In the data rows, zero lies at 7.5, halfway between 7 and 8.
Some points:
[ 8  6  9  9  3 10  7  7  0  4 10  7  7  6  8  9 12  9  7  6  7 11  9  7  9  6  9 13  8 10 10  8  8  9  6  8  8 11 10
  9  7  5  7  7 10  7  9  9]
[ 7  7 12  8  7 10  7  8  9  8  6  8  8  9  6  9  5  8  8  3  7  8  8 10  0  8  7  7  6 13 10  8  5  8  8  7  8  8 12
 10  8  8  8  7  9  9  7 10]
[ 8 10  7  9  9  8  8  8  5  9  9  6  7  0  7 10  6  7  6  9  8  6  7  7  7  5  9  8  5  4  8  9 10  6  7  9  9  8  3
  8  8  9  6 10  7  4  7  8]
[ 8  7  8  8 10  8  6  8  7  9  7  8  9  9  9  7  7 10  7  9  8  7  8  8  8  7  8  8  8  5  7  6  6  6  7 10  8  8  8
  8  0  7  8 13 10  9  5  8]
[ 8  5  6 10  8  7  5  7  9  8  6  7  9  8  7  9  6  8  7  7  9  8  7  9  9  7  6  8  9 10  9  8  4 10  8  7  8 11 10
  0  8  3  8  6  9  8  9 10]
[ 8  6  6  8  7 11  7  9  9  8  6  7  9  9  5 10  7  6  7  5  0  8  8  8  7  5  6  7  8  9  9  8  8 11 11  7 10 10  0
  8  9  8  8  7  7  9  6  8]
[ 8  9 12 11  9  9 12  7 10  6  8  5  8  8  7  6 13  9  6  9  7  7  8  7  8 10  9 10  6  9  9  7  9  6  8  8  7  6  8
  9  7  7 10  9 11  6 10  9]
[ 7  9  6  9  5  7  6  0  9  6  6  8  8  8 10  9  8 10  8  6  8  8  8  9 10  7  7  6  8  9  9  8  9 12  7  7 11  9 10
  8  8  7  8  9  0  8  7  9]
[ 7 10  7  8  9  7  6  8  1  8  7  6  9  9  5  0  6  7  8  8  8  7  8  8  8 11  6  7  8  7  7  9  9  7 10  0 11  7  8
  7  9  8  9  7  7 11  5  9]
[ 8  6  9  8 10  9 10  8  9  8  7  9  7  7 10  5  7  9  8 11  8  7  8  7  8  0 10 10  8  7  6  6  6  5  5  0  5  6  8
  8  7  8  7  9 10  3  9  6]
[ 8  9  7  9 10  7  9  8  7 10  6 12  9  8  6 11  8  8  8  7  8  5  7  9  9 11  6 10  7  7  9 11  6  8 10  7  5  8  9
  7  9 10 10 10  8  6  8  9]
[ 8 12 12  8  9  8  7  9  8  8  8  8  8  0 11  9  5  8  8 11  8  6  8  8  7  7  8  0  8  7  7 10  9  7  8  8  8  9  7
  9  7  6  8 10  8  7  5  7]
[ 8  9  8  0  8  9 12  8  9  6 10 10  7  7  8  7 10  8  7  8  7  0  7  7  9  8 10 10 10  8  7 11  7 12  9  8  6  6  9
  9  8  4  9  7  9  8 10  4]
[ 9  7  6  9  5  8 12  8 11  5  9  8  1  8  8  8 10  9  7  7 11 13  8  7  8  9 10  8  8  9  9  7  4  7 10  5 14  9  0
  9  7  5  7  8 11  8  8  8]
[ 8  9 10  9  6  9  8  8 11  9  9  7  8  8  7  8 12 10  6  7  7 13  8  8  9  8  7  8 12  9  8  6  8 13  6  7  8  8 10
 11  7  9  7  7  9  8  7  0]
[ 8  8  6  1 10  7  8  8  6  9  6  8  9  1  9 10  6  6  8  6  8  7  8  8  8 11  6  9  8 10  7  0 10  8 10  6  7  8  9
  9  9  7 10  7  7  9  8  8]
[ 8  7  8  9  6  9  0  7  9  6  9  7  7  8 11  7 12  6  7  8  8  2  8  6  7 10  9 10  6 10  8  8  8  8  8  5  7  2  2
  7  7  9 10  8 10  7 12  6]
[ 7  7  6  7  7  9  5  8  8  8  7  8  9  1  3  9  6  9  8  5  8 10  9  9  9  5  8  7 10  6  8  8  4  8  6  9 10  0  9
 10  7  6  6  7  8  9  5 10]
[ 8  9  7  8  8  7  6  8  9  8  6  9  8  9  6  9  6  8  8  5  8 10  8  0  9  8  7  7  7  9  9  9  6  9  9  7  8  9 10
  9  8  7  8  8  8  9  7 10]
[ 9  8  7  7  6  9  5  9  9  8  9 14  9  9  6  8  6 10  9 10 10  9 11 10 10  6  8  6  4  7 10  6  9  9  7  8 10  9  9
  9  8  9  6  7  8  6  5 10]
[ 9  8  6  0  8  7  8  9  7  9  4  7  9 10  9  9  8  5  8  5  9  8  8  8  8  9  5  8  5  9  9 11  9  7  0  7  7  8  3
 10  8  8  9  9  7  9  7  8]
[ 8  9 11  6  7  0  6  9  6  8  8  9  8  8  5  8  8  6  6 12 11  8  7  7  0  6  9  8 11  9  6  7  7  7  8  9  7  8  5
  7  7  7  7  7  2  7  7  6]
[ 8  6  8  0  4  9  8  9 11  5 12 10  6  9  5  6  8  7  7  6  8 10  9  8  9  6  8  8  7  9  9  8 11  8  8  7  8  8 10
  0  6  8  8  9  9  7  9  8]
[ 8  9  8  8 11  7  7  8  6  0  5  8  9 10  8  8  1  8  8  9  8  8  7  8  8  8  7  8  6  5  7  7  7  7  8 10  6  6  6
  7  9  9  7  9  7  8  6  1]
[ 7  7  9  9  6 10 10  8 10  6  9 11  8  6  9  7 12  8  7  8  5  9  7  6  8 10  8 12 11  8  7  8  8  0  8  7  7  6  9
  7  8  9  9  8  0  8 10  8]
[ 8 10  7  6  8  9  8  9  2 11  9  7  7  9 10  8  7  7  9  8  7  7  7  8  7  9  9  2  5  8  7  7  0  8  8  8  6  6  7
  7  8 10  7 11  3  6  8  6]
[ 9  8  5  7  9  8  7  9  6  9  3  9  9  9  7  6  8  8  8 11  9  8  9  8  8  5  9  8 11  5  5  7  7  5  8 11  9  8  6
  8  8 11  7  8  8  9  6  7]
[ 8  8  6  9 11  6  9  8  8  8  5  3 10  8  6  8  9  8  9  9  9  0  7  8  9  7  8  8 11  8  7  9  8  9 10  8  9  9  8
  8  9  7 10  8  8 11 10 11]
[ 8  6  9  7  5  9  5  8  8  8 11  6  8  8  7  9  5  8  9  8  7 11  0  8  9  7  8  7  8  2  7  7  7  8  6  7  7  9  9
 10  7 10  6  7  8 10  8  9]
[ 8 11  7  9  9  7  9  8  7  9  6  8  8  8  9  7  7  6  7  6  7  7  8  8  8 11  6  8  8  9  8  9 11  8  9  7  7  7  9
  6  7  6  0 10  7 10 15  7]
[ 9  7  8  1 10  8  7  0  6 11  8  6  8 10  7  9  4 11  7 11  7  9  7  7  6  8  9  8  7  6  7  8  9  5  9  9  8  5  5
  8  8  9  7  8  9  6  8  6]
[ 8 10  6  9  7  7  9  7  7  8  8  8  7  9  8  9  9  8  7  6  7  7  7  8  7  7  8  8  0  9  0  8 10  7  9  8  7  7  9
  7  8  7  9  8  8 13  6  9]
[ 8  8  0  9  7 10  9  8 10  4 11  6  8  6  9  7  9 10 10  9  7  8  8  7  0  7  8  8  9 10  7  8  9  9  5  7  8  9 12
 10  7 10  8  7 10  6  9  8]
[ 9  7  9  7  9  9  7 10  7  9  9  5  9 10  6  7  5  8 10 10  8  9 10  8  8  6  9  8  6  5  8  7 11  6  8 11  5  6  6
 10  9  7  8  9  8  7  8  8]
[ 8  6  9  7  6  8  4  8  9  7  6  6  9  8  4  9  6  9  7  6  9  9 10  8  9  9  7  7 10  7  0  7  7  8  7  8  8 10  8
 10  7  6  6  6  8  0  7  9]
[ 7  7  8  7  6  0  6  8  8  6  9 10  7  9  7  8  6 10  7 10  0  8  9  8 10  7  9  6  8  6  9  6  5  7  5  8  8  7  9
 10  7  7  6  7  9  6  7 10]
[ 7 10  5  8  9  6  7  9  7  9  6  4  0  9  8  8  8  6  7 10  7 12  7  8  8 10  0  7  6  9  9  9  9  6 10  7  4  4  9
  7  8  4  9  7  7  6  6  7]
[ 8  8  7 10  9  7  9  8  7 10 12  9 10  9  8  9  3  6  8  6  8  9  7  8  7  8  6  9  9  9  7  9  8  8 10  8  8  7  6
  1  9  5 10 10  8  8  7  7]
[ 8  9  8  8  9  0  9  8  7  8  9  6  9  9 10  9 10  7 10  0 10  9  7  8  9  4  7  7  8  7  7  8 10  7 10  8  7  5  7
  8  9 11  9  8  8  6  8  8]
[ 8  0  7  9  7  9 10  7  2  6  8 11  7  8  7  8 11  6  7  7  8  7  8  6  8  9  7  0 10  9  7  8 10  7  8  6  7  6  8
  7  6  8 11 10  9  7 12  6]
[ 8  7  7  7  7  8  6  8  8  7  6 10  9  9  4 10  9  8  7 11 10  9  0  9  8  4  8  6  5  9  9  7  8  9  7  8  7  8  8
 10  8  5  6  6  8  7  7  9]
[ 7  9  8 10  6  9  9  1 11  5  9  7  7  7  7  7 10  0  9 10  7  9  9  8  9  6  8  8  9  9  8  7  5  8  6  8 10  9 11
 10  7  8  8  9 11  7  8  8]
[ 8  9  8  7  9  9  8  8  7  8  6  8  7 10  9  0  7  8  8  5  7  5  0  7  7  9  9  7  8  7  9  6  8  7  7 12 10  6  7
  8  8  7  7  8  7  0  5  8]
[ 9 10  7 10  8  8  7  8  6  9  5  8  6  9  6  7  9  8  6 11  6  6  8  7  7  5 10  7  5  5  8  4  7  8  6 11  6  6  8
  0  9 10  7  8  8  6  5  6]
[ 8  9  7  9  8  7 10  8  6  7  7  6  8  7  7 10  6  5  8  6  7  6  7  7  8  9  7  9  6  8  9  9 10  9  9  6  7  6  6
  6  0  9  9  0  2  6  8  7]
[ 8  0  8  8  8  7  9  7  8  8  9  5  8  9 11  9 10  6  8  8  8  3  8  7  8 11  8 10  8  9  8  8  9  8  9  6  6  6  8
  6  9  8  0  8  7  8  0  8]
[ 8  8  7 11  0  7 12  8  8  9  5  6  9  8 11  7  4  8  9 11  8  5  8  7  8 10  8 10  8  9  7  7  9  7  8  8  6  5  7
  8  8  9 10  8 10  7 10  7]
[ 8  6  9  6  7 10  6 10  9  7  9  3  8 10  6  7  7  9  9  9  9  8 10  8  9  4  9  6  6  7  9  5  4  9  6  9  8  9  9
 10  8  4  6  8  0  7  8 10]
[ 8  7  6  8  5  9  7  7  9  8  6  7  7  8  9  9 10  6  6  4  7  9  9  7  0 10  7  8  7  0  9  8  7 10  9  5  7  9 11
  7  8  4  9  6  8  9  8  9]
[ 7  0  7  9  9  2  7  8  8 10  5  8  9  1  7  0  6  7  8  7  8  8  8  8  8  9  6 10  0  7  8 10  6  9  9 10 10  9  9
  8  8  7  9  7  7  8 10  1]
[10  8 10  8 10  9  8  8  7  9  8  9  8  8 11  7  7  8 11 10  8  7  9  7  8  7  9  2  8  7  6  7  6  5  7 10  7  7  6
  6 10  7  6  0 10  8  8  7]
[ 8  7  8 12 10  7 10  7  7  9  8  7  8  8  6  9  6  8  8  5  8  7  7  7  7 12  7  9  8  8  7  7  9  8  0  6  7  8  3
  5  9  6 10  8  7  9  7  7]
[ 0  8  9  8  7  7  7  8  8  6  9  5  7  9  5  8  8  9  9  9  9  7  9  8  8  7  9  6  6  6  9  5  6  9  6  8  9  9  6
  9  8 10  5  6  8  7  8 10]
[ 7  7  9  1  5  9  8  8 11  4  6  3  6  1  8  8 10  9  9  7  6 11  6  7  8  8  8  8  9 10  8 10  6  7  7  6  8  9 10
  0  6 10  7  8 10  8  8  8]
[ 8  7 11  7  8  9  7  7  6  8  9  9  0  8  8  7  7  9  9  9  8  1  8  7  7  4  0  9  8  5  6  6  6  8  6 10  9  8  7
  8  8 10  7  7  8  8  8  8]
[ 0  8  7  7  9  9  7  8  6  9  7 10 10  8 10  7  6  7  7  9  7  8  8  7  7  6  8  8  8  6  6  8  9  6  8 10  7  6  5
  7  8  6  7  8  8  7  7  6]
[ 7  6  7  8 11  7  6  9  7 10  5  9  0  9  8  9  4  6 10  6  7  8  8  9  8  9 14  9 10  8  7  9 12  8  9  8  5  8  9
  9  8  9 10  9  6  9  7  8]
[ 8  8  8  9 11  7  7  8  8  9  7  6 12  9 10  9  7  7  9  8  8 10  8  9  9 10  5  8  8  9  9 10  9  6 10  8  6  9  8
  7  9  8 10  7  8  7  8  8]
[ 7  9  4  8  3  8  5  7  9  8  8  6  7  8  3 10  6  8  7  1  8  0  8  8  8  6  8  6  7  9 11  8  7  0  8  7  9 12 11
  9  8  5  7  6  9  9  5  0]
[ 8  6  5  8  8  8  8  8  9  8  8  7  7  9  9  8  5  7  0  6  9  8  8  8  9  7  8  7  9  9  9  8  6  8  8  8  8  8 10
  9  9 10  8  5  8  9  8 10]
[ 7  8  6  9  5  8  6  1  9  6  8  9  8  2  5  0  8  8  7  4  9  9  9  8  8  7  6  7  9  8  8  8  6 10  9  9  0 11  1
  9  8  7  7  7  8 10  6 11]
There is one direction along which these points spread out most. Take the direction at right angles to it along which they spread out most. Go by this last direction. For each point below, how far along it does it lie, from 0 to 99? 50 is the average, and the first point above lies past it. One standard deviation of the points above along it is 16.
[ 8  9  7  8  8  7  6  8  9  8  6  9  8  9  6  9  6  8  8  5  8 10  8  0  9  8  7  7  7  9  9  9  6  9  9  7  8  9 10
  9  8  7  8  8  8  9  7 10] 52
[ 8  9  8  0  8  9 12  8  9  6 10 10  7  7  8  7 10  8  7  8  7  0  7  7  9  8 10 10 10  8  7 11  7 12  9  8  6  6  9
  9  8  4  9  7  9  8 10  4] 33
[ 8  8  7 10  9  7  9  8  7 10 12  9 10  9  8  9  3  6  8  6  8  9  7  8  7  8  6  9  9  9  7  9  8  8 10  8  8  7  6
  1  9  5 10 10  8  8  7  7] 29
[ 8  9  7  9  8  7 10  8  6  7  7  6  8  7  7 10  6  5  8  6  7  6  7  7  8  9  7  9  6  8  9  9 10  9  9  6  7  6  6
  6  0  9  9  0  2  6  8  7] 28
[ 8 10  6  9  7  7  9  7  7  8  8  8  7  9  8  9  9  8  7  6  7  7  7  8  7  7  8  8  0  9  0  8 10  7  9  8  7  7  9
  7  8  7  9  8  8 13  6  9] 35
[ 9 10  7 10  8  8  7  8  6  9  5  8  6  9  6  7  9  8  6 11  6  6  8  7  7  5 10  7  5  5  8  4  7  8  6 11  6  6  8
  0  9 10  7  8  8  6  5  6] 60
[ 8  7  6  8  5  9  7  7  9  8  6  7  7  8  9  9 10  6  6  4  7  9  9  7  0 10  7  8  7  0  9  8  7 10  9  5  7  9 11
  7  8  4  9  6  8  9  8  9] 41
[ 9  8  7  7  6  9  5  9  9  8  9 14  9  9  6  8  6 10  9 10 10  9 11 10 10  6  8  6  4  7 10  6  9  9  7  8 10  9  9
  9  8  9  6  7  8  6  5 10] 83
[ 7  9  6  9  5  7  6  0  9  6  6  8  8  8 10  9  8 10  8  6  8  8  8  9 10  7  7  6  8  9  9  8  9 12  7  7 11  9 10
  8  8  7  8  9  0  8  7  9] 55
[ 7 10  7  8  9  7  6  8  1  8  7  6  9  9  5  0  6  7  8  8  8  7  8  8  8 11  6  7  8  7  7  9  9  7 10  0 11  7  8
  7  9  8  9  7  7 11  5  9] 33
[ 8  9  8  8 11  7  7  8  6  0  5  8  9 10  8  8  1  8  8  9  8  8  7  8  8  8  7  8  6  5  7  7  7  7  8 10  6  6  6
  7  9  9  7  9  7  8  6  1] 54
[ 7  9  8 10  6  9  9  1 11  5  9  7  7  7  7  7 10  0  9 10  7  9  9  8  9  6  8  8  9  9  8  7  5  8  6  8 10  9 11
 10  7  8  8  9 11  7  8  8] 59
[ 8  6  9  9  3 10  7  7  0  4 10  7  7  6  8  9 12  9  7  6  7 11  9  7  9  6  9 13  8 10 10  8  8  9  6  8  8 11 10
  9  7  5  7  7 10  7  9  9] 55
[ 8  6  9  8 10  9 10  8  9  8  7  9  7  7 10  5  7  9  8 11  8  7  8  7  8  0 10 10  8  7  6  6  6  5  5  0  5  6  8
  8  7  8  7  9 10  3  9  6] 61
[ 8  7  8 12 10  7 10  7  7  9  8  7  8  8  6  9  6  8  8  5  8  7  7  7  7 12  7  9  8  8  7  7  9  8  0  6  7  8  3
  5  9  6 10  8  7  9  7  7] 30
